(in the rows, 128 means zero)
One turn sends every row of this set to another row. A few are shown first. Where does it send the rows asked after them?
J183: [ 97 154 127 133 135 161 151 112 161 112 116 143 107 128 135 143 129 127
 158 122 121  93 157 126 135 187 144 104]
J429: [114 119 128 130 149 141 139  96 175 119 120 119 114 113 123 148 138 158
 122 129 122  95 180 137 157 150 170  99]
J750: [155 133 139 140 149 128 157 125 151 117 114 137 103 132 173 133 134 115
 143 129 128  95 140 124 128  96 140 112]
J65: [129 123 106 162 141 153 133 117 162 113 108 140 143 116 130 152 126 106
 144 137 118  69 164 110 138 101 161 114]
J526: [110 119 101 141 117 161 160 131 126 100 134 139 110 131 140 130 134 120
 144 116 133 103 165 182 139 125 141 108]
J64: [122 158 107 131 140 125 137 109 127 110 109 139 100 137 154 142 128 115
 125 140 129 126 158  97 121 118 135 108]
J12: [160  75 102 141 154 151 157 103 141 106 123 142 114 136 111 143 126 111
 144 116 132  99 166  98 134 124 141 114]
J431: [125 104 128 121 165 143 146 119 137 131 127 163 106 147 127 102 129 122
 138 104 107  88 148 137 140 114 141  88]
J815: [140 111 118 145 147 161 139  96 123 118 123 128 128 122 174 128 128 167
 124 124 130 116 152 148 137 146 141  96]
J335: [163 132 114 149 142 162 171 118 151  96 136 143 133 124  93 124 117 131
 138 114 151 117 134 112 128 133 150 115]
J496: [173 137 120 138 138 146 174 118 166 105 121 130 122 137 138 131 127 120
 155 128 134 129 157 156 134 110 133 108]
J694: [117 146 139 117 136 183 164 103 162 101 133 125 134 121 138 144 146 124
 143 110 134 122 163 104 146 142 140 133]
J397: [129 118 123 168 129 154 153 133 136 106 130 145 165 139 116 154 141 156
 142 112 120 111 161 112 112 138 117 107]
J436: [114 100 129 165 132 181 137 117 134 135 105 152 125 144 130 145 112 149
 128  98 139 110 173 114 137 120 119 106]
J959: [110 120 127 135 162 131 110 104 137 125 131 138 114 133 156 114 115 139
 158 103 109  99 160 126 122 145 143 128]
J91: [116 138 128 132 156 130 154 136 165 108 127 127 110 153 121 150 163 146
 133 113 148 122 179 115 135 126 112 123]
J908: [ 95 138  97 138 166 152 163 116 152 123 130 132 100 135 117 167 124 138
 152 119 164  98 133 149 126 120 132 106]
J155: [130 128 107 137 131 151 137 100 162 129 130  95 139 141 119 117 129 129
 138 140 137 102 172 128 174 128 155 119]
J624: [104 100 126 129 161 139 151 141 144 129 127 142  99 125 115 146 119 155
 130 119 124  77 170 133 156 123 167 106]
J867: [ 95 141 116 161 124 149 146 102 141 111 122 134 143 118 132 144 152 136
 139 110 119  96 135 115 100 153 131  91]
J621: [111 133  80 133 149 158 158 128 152 119  99 127 132 103 110 115 141 128
 149 117 129 107 156 138 106 110 156  94]

J335 turns into J431
J65 turns into J815
Now find these:
J436 turns into J64
J12 turns into J959
J750 turns into J429
J908 turns into J621
J867 turns into J496

One turn sends every row of this set to another row. A few are shown first. Where does it send the rows asked after them?
J683: [ 99 125 113 139  96 148 109 111  93 139 157 129 105 137 110 145 115 132
 106 147 157 137 123 127 135 143 147 148 134 128 129 146 126 117 125 124
 119 122 111 129 127 126 101 141]
J148: [111 134 107 117 137 113 131 123 106 117 155 112 133 151 151 142 134 155
 109 124 136 101 109 137 141 116  99 134 145 101 112 158 135 151 123 119
 153 137 111 141  98 137 118 125]
J141: [125 133 108 141 114 137 115 113  99 144 163 133 117 153 105 120 102 154
  95 159 146 134 135 112 111 141 154 134 133 137 132 118 111 121 128 119
 129 119 130 143 127 147 126 126]
J811: [125 150 122  94 151 116 141 149 143 114 133 122 118 121 136 125 143 141
 123 131 104 136 132 126 133 141 111 126 144 150 132 116 127 162 138 135
 128 130 137 144 111 135 142 112]
J796: [116 136 104 125 131 120 129 118 102 114 147 105 127 151 157 133 142 144
 105 130 145 108 115 135 132 125  97 136 148 108 108 157 122 151 135 105
 146 125 101 144 100 148 118 125]
J338: [130 138 112 136 117 133 116 130 123 129 115 110 115 106 131 115 111 123
 133  89 126 132 140 135 129 126 106 108 124 125 106 163 162 113  85 151
 106 118 123 119 126 125 113 149]
J632: [125 140 130 102 153 120 138 159 139 123 131 119 120 126 144 129 149 145
 129 138  96 133 126 117 132 134 102 123 142 147 141 118 124 151 138 139
 140 138 139 142 120 135 138 112]
J509: [119 138 112 128 120 124 113 122 107 142 141 147 122 122 112 134 117 115
 128 152 140 140 127 127 123 140 161 156 130 169 123 107 117 109 130 141
 120 118 139 135 139 118 122 122]
J120: [111 118 107 114 104 155  97 136 110 131 153 141 105 132 109 122 106 114
 124 145 130 135 131 101 118 138 160 140 129 137 120 120 148 127 117 139
 116 116 122 127 133 126 120 145]
J666: [147 121 106 155 128 109 114 130 117 132 111 112 143 129 135 138 141 115
 129 132 130 153 113 164 140 119 102 125 136 141 116 156 119 103 129 150
 155 116 117 122 132 101  92 121]
J518: [122 126 116 113 110 149  99 134 103 128 152 142 107 132 108 129 107 111
 123 149 125 131 131 105 111 150 159 142 127 143 119 126 144 130 118 136
 112 113 122 129 129 128 122 146]
J823: [121 132 106 137 113 141 112 117 107 154 157 130 115 152 102 119 102 154
  95 160 145 137 133 119 117 149 152 132 132 134 135 114 105 120 125 123
 135 127 130 140 128 145 123 120]
J488: [145 131 113 106 126 141 144 108 125 121 137 112 131 161 164 121 114 125
 130  96  96 141 112 103 124 117 133 113 141 108 146 134 156 130 145 126
 156 116 130 143 100 132  99 129]
J270: [115 141 106 117 126 116 131 118 100 105 146 105 127 159 143 139 140 144
 111 136 138 113 104 135 138 107 104 134 154 103 111 152 121 157 133 107
 145 128 111 135 102 149 121 128]
J613: [125 146 114  96 146 117 134 156 137 122 139 126 119 129 138 129 141 134
 121 123  92 133 135 116 121 130 106 127 142 151 143 116 123 157 139 146
 128 135 136 143 107 127 134 104]
J819: [136 140 118 128 119 132 118 124 129 116 111 110 121 103 123 112 110 122
 134 105 133 133 129 144 134 124 111 106 125 117 101 159 165 121  80 144
 113 117 123 119 126 138 122 153]
J675: [146 117 111 151 135 103 119 129 126 136 112 112 138 133 127 142 141 121
 134 131 142 159 117 172 144 128  99 116 131 133 117 150 120 111 124 152
 150 108 124 119 129  96 109 129]
J376: [139 135  99 132 117 113 135 106 123 143 116 118 140 124 105  93 107 171
 126 109 117 123 128 144 133 103 109 100 155 127 128 138 106 107 114 146
 153 144 137 144 131 132 139 134]
J387: [115 141 111 121 116 129 106 126 108 144 142 146 117 120 113 135 116 116
 125 151 139 137 121 120 129 131 155 155 130 163 118  97 112 112 130 135
 125 125 135 132 142 119 126 117]
J754: [105 132 115 143  97 146 105 112  89 131 157 128 109 130 107 144 113 136
 109 149 157 130 123 127 126 140 148 146 131 138 124 149 126 116 123 130
 116 114 115 130 122 133 103 139]
J459: [145 124 124 106 136 137 145 117 134 120 126 110 130 160 165 117 118 125
 136 112 105 143 106 102 122 110 132 109 141 105 150 132 158 132 132 118
 161 122 133 136 113 141 110 134]
J841: [132 131 117 133 110 148 120  92 102 140 144 136 132 138 105 116  94 129
 122 130 151 147 117 113 103 137 168 125 116 133 144 109 131 102 123 127
 122 109 121 132 123 128 107 120]
J572: [119 151 123  99 153 102 138 156 142 126 139 120 117 130 135 129 146 144
 121 118  90 132 129 120 128 132 112 125 132 150 135 127 131 153 134 141
 134 139 135 135 122 125 137 109]
J545: [137 111 112 151 135 104 126 127 115 132 102 114 144 134 131 138 142 118
 144 129 136 154 107 155 146 123  96 115 135 124 125 153 113 103 119 146
 154 118 128 116 129  96 106 130]
J243: [150 122 103 153 129 102 114 125 113 142 110 120 142 140 134 144 133 118
 128 122 130 152 120 164 142 122  96 122 130 130 121 146 112  95 125 157
 150 118 127 121 129  95 102 124]
J467: [154 126 114 102 125 139 141 107 129 116 125 114 135 154 152 111 117 113
 132 102  96 144 107 106 118 117 136 114 141 108 145 137 154 132 148 117
 153 119 117 143 109 134 106 135]
J239: [131 147 116 104 140 106 137 157 142 120 140 126 119 124 136 121 153 134
 118 138  95 141 141 113 125 132 109 129 144 153 141 121 125 151 137 137
 131 135 133 143 112 133 141 111]
J303: [147 129 114 102 138 134 136 116 130 117 123 116 133 161 156 123 109 129
 122  97  97 139 106 112 124 109 132 107 137 111 150 135 164 128 142 126
 164 129 122 137 111 130  98 127]
J327: [128 118 111 143 130 147 120 115 100 139 147 130 135 143 129 138 106 108
 108 146 140 141 103 119 130 142 156 152 112 129 108 111 114 116 140 127
 129  95 124 130 134 109 107 123]
J469: [146 136 100 138 114 109 133 108 127 146 124 118 157 121 110  84 117 167
 132 126 127 127 132 149 121 102 118 110 155 128 128 130 114 108 106 145
 141 145 137 148 135 142 133 122]
J733: [140 117 109 151 136 100 129 129 120 129 105 116 136 139 131 138 132 115
 119 122 128 151 118 157 145 114  96 115 133 139 123 155 114 106 122 157
 156 119 119 114 125  86 107 126]
J15: [129 134 113 139 119 122 135 109 122 140 111 111 143 120 109  91 118 169
 136 126 128 126 124 144 131 106 104  96 155 129 131 132 103 107 107 146
 147 144 140 136 143 144 134 125]
J976: [134 136 116 130 118 129 115 128 128 126 121 113 121  98 119 110 120 121
 139  94 128 138 134 134 118 134 106 107 119 117 113 166 165 119  85 140
 108 117 112 124 126 135 116 145]
J886: [129 132 113 125 109 154 126  96 111 142 141 131 129 136 116 116  90 130
 117 135 144 152 113 113 111 141 166 125 110 131 145 103 129 105 117 124
 119 109 122 128 116 125 107 122]
J296: [108 143 102 117 131 113 127 123  94 115 150 112 123 163 154 144 139 140
 107 126 133 106 119 132 134 121  98 140 147 101 114 152 125 151 132 115
 141 135 112 136 105 146 118 123]
J918: [145 128 124 105 127 136 142 106 138 114 134 114 125 159 154 120 122 118
 132 107 105 155 113 109 126 117 134 105 138 113 147 127 163 134 146 120
 163 113 125 135 106 132 104 132]
J352: [142 133 109 140 111 117 131 107 127 139 124 113 147 127 101  89 115 171
 136 126 121 140 129 147 127  97 113  95 158 133 125 128 113 111 112 144
 147 137 139 139 146 138 127 127]
J350: [127 132 117 131 124 129 122 129 131 124 106 113 115  99 130 114 114 120
 141 105 132 137 131 131 132 124 105 100 125 121 122 162 162 114  77 146
 121 122 131 117 122 137 124 152]
J868: [115 131 113 117 141 118 132 131 101 110 138 104 126 156 150 144 145 148
 119 133 139 114 103 127 138 119  96 132 145  92 119 157 126 154 127 108
 141 135 115 134 107 143 122 131]
J57: [131 117 117 140 128 147 120 114 100 138 147 130 133 152 133 136 108 112
 111 147 145 139 111 118 119 143 159 149 121 141 113 113 116 119 148 130
 134  93 122 133 133 110 109 125]
J80: [138 135 102 133 109 118 130 106 119 152 124 115 149 127 106  90 108 168
 136 118 120 123 135 147 118 106 106  98 155 130 129 129 106 109 102 152
 140 143 133 139 134 136 128 125]
J366: [121 137 112 125 126 123 119 125 124 126 116 116 115 105 129 110 109 126
 134  91 123 128 136 134 130 131  96  97 120 128 107 162 161 117  82 140
 126 116 115 116 121 126 122 151]

J518 turns into J509
J15 turns into J868
Now find these:
J918 turns into J352
J296 turns into J338
J976 turns into J239
J683 turns into J120
J572 turns into J733

One turn sends every row of this set to another row. A few are shown first. Where does it send the rows asked after them?
J99: [ 98 136  94  98 139 118 139 166 110 137 102 123 140 145 139 168 130 118
 159 144 136  92 123 121 111 134 125  99 150 137 102 142 138 144 149 192
 163]
J776: [ 97 141 112  90 167 122 156 156 142 102 100 113 157 130 133 157 120 118
 153 154 138 108 120 143 128 126 118  88 169 134  88 101 121 152 172 173
 170]
J953: [114 122 104 110 151 118 139 153 152  97 106 114 158 137 134 165 133 107
 155 160 136 135 124 128 134 133 114  82 168 134 106 112 123 146 185 180
 144]
J224: [110 131 121 109 138  75 128 173 128 135 110 128 134 158 119 152 123 122
 150 157 114  95 172 126 129 112 147 122 114 128 104 140 137 159 132 152
 148]
J326: [ 90 138 111  93 153 117 155 166 128 125  96 123 163 125 130 156 121 121
 151 155 143  88 128 135 107 123 128  94 149 136  89 128 123 163 163 163
 162]
J154: [121 100  91  97 165 131 141 176 155 149 127 106 135 153  84 142 116 110
 144 144 129 121 130 124 126 121 138 135 162 103 102 147 150 142 157 162
 112]
J363: [116 134 117 110 140  79 130 174 130 138 103 116 138 159 114 164 129 129
 151 163 121 102 164 125 130 115 146 126 109 129 111 147 136 181 147 153
 140]
J829: [104 145  80 135 181 112 128 156 165  97  99  83 135 181 115 112 110 112
 137 135 129 120 141 159 159 147 133 130 149 111 118 119 153 155 128 163
 163]
J731: [106 158  82 133 184 114 131 157 172 110  90  89 131 173 116 118 113 122
 123 151 133 134 137 164 159 153 133 123 133 106 112 117 158 162 145 170
 156]
J417: [ 89 125  75 116 163 104 144 157 149 101 141 105 148 145 123 136 158 157
 170 162 110 114 139 119 152 124 117 139 128 115 123 107 128 151 136 174
 151]
J216: [ 99 138  94  88 155 127 145 157 123 113  97 107 135 146 139 170 130 121
 161 145 136 111 107 132 128 138 117  97 173 139 102 119 137 151 152 199
 174]
J713: [ 99 136  92 135 175 116 113 170 175 100 101  97 119 176 103 112 111 119
 126 150 127 135 135 146 144 152 142 133 139 109 113 139 157 171 133 152
 159]
J222: [ 87 140  84 108 163 107 147 166 154 110 134 124 142 137 123 139 157 161
 158 176 114 115 133 117 163 119 123 141 131 101 110  99 134 153 141 160
 157]
J293: [ 99 151 114 109 174  70 140 129 163 116 125  94 135 166  94 112 129 129
 152 151 155  86 128 116 150 144 120 130 148 112 109 122 152 178 148 190
 163]
J489: [ 96 109  94  86 174 132 154 165 152 151 119 104 136 143  85 125 105 121
 137 145 128 113 130 144 103 127 137 128 151 115  87 142 149 146 142 173
 125]
J107: [121 131 102 115 133 114 127 171 121 124 118 134 145 151 135 168 130 101
 162 151 135 101 128 104 128 126 125  98 157 125 104 138 131 131 173 164
 145]
J556: [ 89 150  78 114 166 107 146 153 147 115 142 118 143 142 126 129 148 159
 162 180 113 112 132 121 156 127 119 137 116 107 109 102 138 142 146 172
 155]
J455: [100 133 111 109 160  63 131 138 173 120 119 111 122 162 105 121 145 125
 143 144 148 101 142 108 161 145 122 123 160 102 117 120 158 158 133 205
 157]
J765: [105 136  86 131 185 111 121 164 174 106 104  75 138 173 109 112 108 116
 133 132 128 112 149 150 155 149 143 136 142 106 120 135 152 163 133 160
 162]
J547: [105 143 127 110 176  70 132 142 174 117 118 102 119 161  93 129 141 143
 132 157 152 114 131 120 143 145 112 123 136 109 108 114 144 189 163 194
 151]
J30: [ 92 128 125  81 157 109 149 139 126 114 118 127 159 127 113 159 100 116
 144 170 144 125 123 149 157 125 125 122 169 103  76 140 130 175 156 173
 142]
J398: [105 102  97  93 169 129 153 170 165 147 118 111 145 138  81 130 111 115
 136 155 133 125 131 136 116 122 141 127 157 107  92 141 147 154 157 158
 113]
J768: [109 145  85 130 177 112 125 171 174 107  88  98 122 175 119 127 122 118
 123 139 129 134 142 155 171 146 135 129 151  97 117 114 158 155 130 165
 160]
J729: [ 80 131  78 116 160 108 145 157 148 101 135 114 141 144 117 134 157 164
 166 177 113 126 124 120 142 130 117 139 123 120 117 110 133 166 137 169
 152]
J263: [112 104 120  93 153 104 133 145 124 105 127 107 155 142 116 180 115 114
 150 148 137 136 135 140 159 125 117 124 169 106 100 146 118 169 162 187
 127]
J31: [103 131 132 115 164  66 122 148 172  99 128 122 112 169  93 120 141 127
 138 150 144 111 134 107 149 138 117 125 157 104 105 111 144 169 145 173
 155]
J719: [112 117 111 112 142 110 141 172 143 118 102 123 167 128 130 171 136 113
 150 158 140 115 140 122 118 123 124  87 150 130 104 130 117 159 184 162
 135]
J76: [108 144 109 110 139  78 141 160 132 141 102 117 154 153 114 148 120 121
 157 173 127  94 160 126 133 117 152 125 110 130 109 152 145 179 145 149
 142]
J442: [112 129 121  91 155 108 128 139 108 117 142 123 137 150 122 165  97 109
 150 151 132 119 131 140 160 127 115 124 160 101  82 140 128 135 157 190
 141]
J324: [109 151  90 132 185 115 117 164 177 117 102  87 127 169 111 113 106 123
 119 150 129 127 145 153 152 154 139 128 123 101 110 133 159 159 150 167
 156]
J226: [103 144  89 138 178 116 124 166 170  91  94  96 124 183 106 119 116 118
 130 148 131 140 129 156 154 148 133 130 147 111 114 119 153 173 136 150
 158]
J10: [112 111  89  90 171 133 143 171 142 157 127 103 123 156  87 137 109 116
 143 135 125 109 129 132 117 126 136 136 155 107  94 146 153 132 144 176
 126]
J904: [102 139  89 123 177 113 119 177 181 115  92  97 124 165 113 120 116 119
 120 142 129 124 147 145 166 147 148 135 149  94 115 133 163 162 128 161
 164]
J705: [101 132 107 109 134  73 137 158 134 140 102 122 150 150 122 144 123 118
 154 163 119  96 173 129 128 119 151 117 113 133 110 149 146 163 127 164
 144]
J816: [116 143  95 106 144 125 132 156 128 107 114 126 136 155 137 165 126 102
 167 160 137 118 106 113 145 134 118  96 176 127 101 119 140 131 173 176
 160]
J53: [ 86 117 112  85 150 107 138 128 111 114 123 117 142 140 120 157 103 119
 150 156 135 131 124 152 135 139 116 117 158 123  85 151 134 161 137 209
 141]

J768 turns into J226
J765 turns into J904
J30 turns into J53
Now find these:
J776 turns into J216
J10 turns into J154
J719 turns into J326
J31 turns into J547
J705 turns into J224
J556 turns into J417

